500 stands for zero in the data rows.
Every row has a hidden score from 0 to 12. What is each row's score? 6 is about the middle.
np.array([502., 629., 355., 613., 573., 443., 457., 360.]) -> 6
np.array([378., 515., 433., 224., 479., 699., 409., 491.]) -> 0
np.array([494., 390., 465., 687., 413., 453., 754., 408.]) -> 12
np.array([679., 591., 460., 249., 393., 755., 485., 463.]) -> 1
np.array([263., 662., 599., 424., 517., 619., 550., 514.]) -> 4
np.array([349., 455., 396., 452., 501., 506., 670., 464.]) -> 11
np.array([547., 771., 375., 405., 486., 575., 549., 496.]) -> 2
np.array([403., 286., 526., 562., 490., 650., 614., 634.]) -> 12
np.array([536., 501., 505., 489., 478., 516., 431., 491.]) -> 5
np.array([445., 668., 442., 627., 637., 269., 679., 442.]) -> 10
np.array([564., 492., 511., 540., 408., 498., 398., 438.]) -> 5
np.array([386., 425., 595., 444., 470., 513., 486., 443.]) -> 7
np.array([677., 391., 553., 662., 337., 522., 460., 311.]) -> 11
np.array([472., 433., 405., 611., 576., 499., 359., 487.]) -> 6
np.array([427., 536., 477., 488., 399., 314., 622., 548.]) -> 8
np.array([487., 381., 412., 326., 617., 713., 522., 566.]) -> 6
np.array([434., 474., 607., 362., 523., 627., 390., 629.]) -> 1
np.array([445., 411., 508., 498., 501., 362., 396., 465.]) -> 6
np.array([388., 323., 613., 281., 491., 804., 831., 461.]) -> 12
np.array([515., 695., 596., 517., 506., 295., 394., 498.]) -> 1
np.array([435., 499., 405., 436., 393., 779., 540., 570.]) -> 6
np.array([587., 608., 524., 356., 455., 528., 609., 368.]) -> 6
np.array([363., 627., 470., 238., 484., 576., 372., 547.]) -> 0
np.array([522., 418., 558., 766., 463., 399., 280., 520.]) -> 6
np.array([422., 585., 403., 540., 408., 406., 639., 530.]) -> 8
np.array([625., 731., 550., 640., 460., 454., 422., 608.]) -> 1
np.array([290., 542., 485., 398., 457., 533., 639., 585.]) -> 6
np.array([522., 516., 388., 470., 540., 723., 356., 480.]) -> 3
np.array([462., 488., 411., 286., 430., 558., 495., 481.]) -> 4
np.array([454., 651., 512., 643., 402., 540., 640., 465.]) -> 9
np.array([667., 505., 436., 704., 417., 514., 445., 473.]) -> 8
np.array([424., 592., 494., 446., 537., 347., 724., 599.]) -> 8
np.array([410., 511., 470., 423., 474., 556., 355., 563.]) -> 1
np.array([567., 352., 610., 559., 326., 442., 540., 231.]) -> 12
np.array([508., 549., 508., 533., 489., 410., 553., 565.]) -> 6
np.array([538., 552., 347., 617., 596., 575., 328., 464.]) -> 3
np.array([688., 438., 556., 406., 384., 579., 482., 459.]) -> 6
np.array([758., 621., 460., 434., 539., 471., 460., 475.]) -> 3
np.array([446., 531., 495., 642., 592., 376., 521., 427.]) -> 9
np.array([675., 577., 426., 582., 654., 578., 417., 741.]) -> 2
np.array([298., 403., 615., 558., 550., 473., 525., 600.]) -> 8
np.array([668., 658., 421., 642., 429., 522., 500., 513.]) -> 5
np.array([569., 586., 514., 392., 467., 572., 705., 619.]) -> 7
np.array([459., 641., 574., 557., 713., 352., 358., 668.]) -> 0
np.array([698., 438., 503., 729., 526., 444., 370., 461.]) -> 8
np.array([558., 459., 381., 491., 504., 643., 548., 316.]) -> 10
np.array([583., 355., 577., 607., 595., 340., 478., 575.]) -> 9
np.array([581., 482., 602., 525., 375., 562., 436., 488.]) -> 6
np.array([659., 550., 493., 428., 421., 687., 470., 424.]) -> 5
np.array([636., 527., 492., 473., 535., 362., 366., 542.]) -> 2
np.array([304., 547., 606., 538., 488., 238., 651., 486.]) -> 10
np.array([568., 607., 432., 549., 475., 542., 590., 562.]) -> 7
np.array([492., 362., 464., 433., 434., 691., 352., 330.]) -> 6
np.array([515., 471., 521., 582., 470., 553., 455., 561.]) -> 6
np.array([483., 637., 391., 543., 552., 248., 494., 575.]) -> 4
np.array([863., 586., 414., 401., 521., 515., 506., 452.]) -> 4
np.array([307., 513., 447., 305., 453., 559., 747., 451.]) -> 10
np.array([371., 290., 555., 439., 497., 571., 560., 411.]) -> 11
np.array([685., 514., 473., 562., 551., 594., 464., 457.]) -> 6
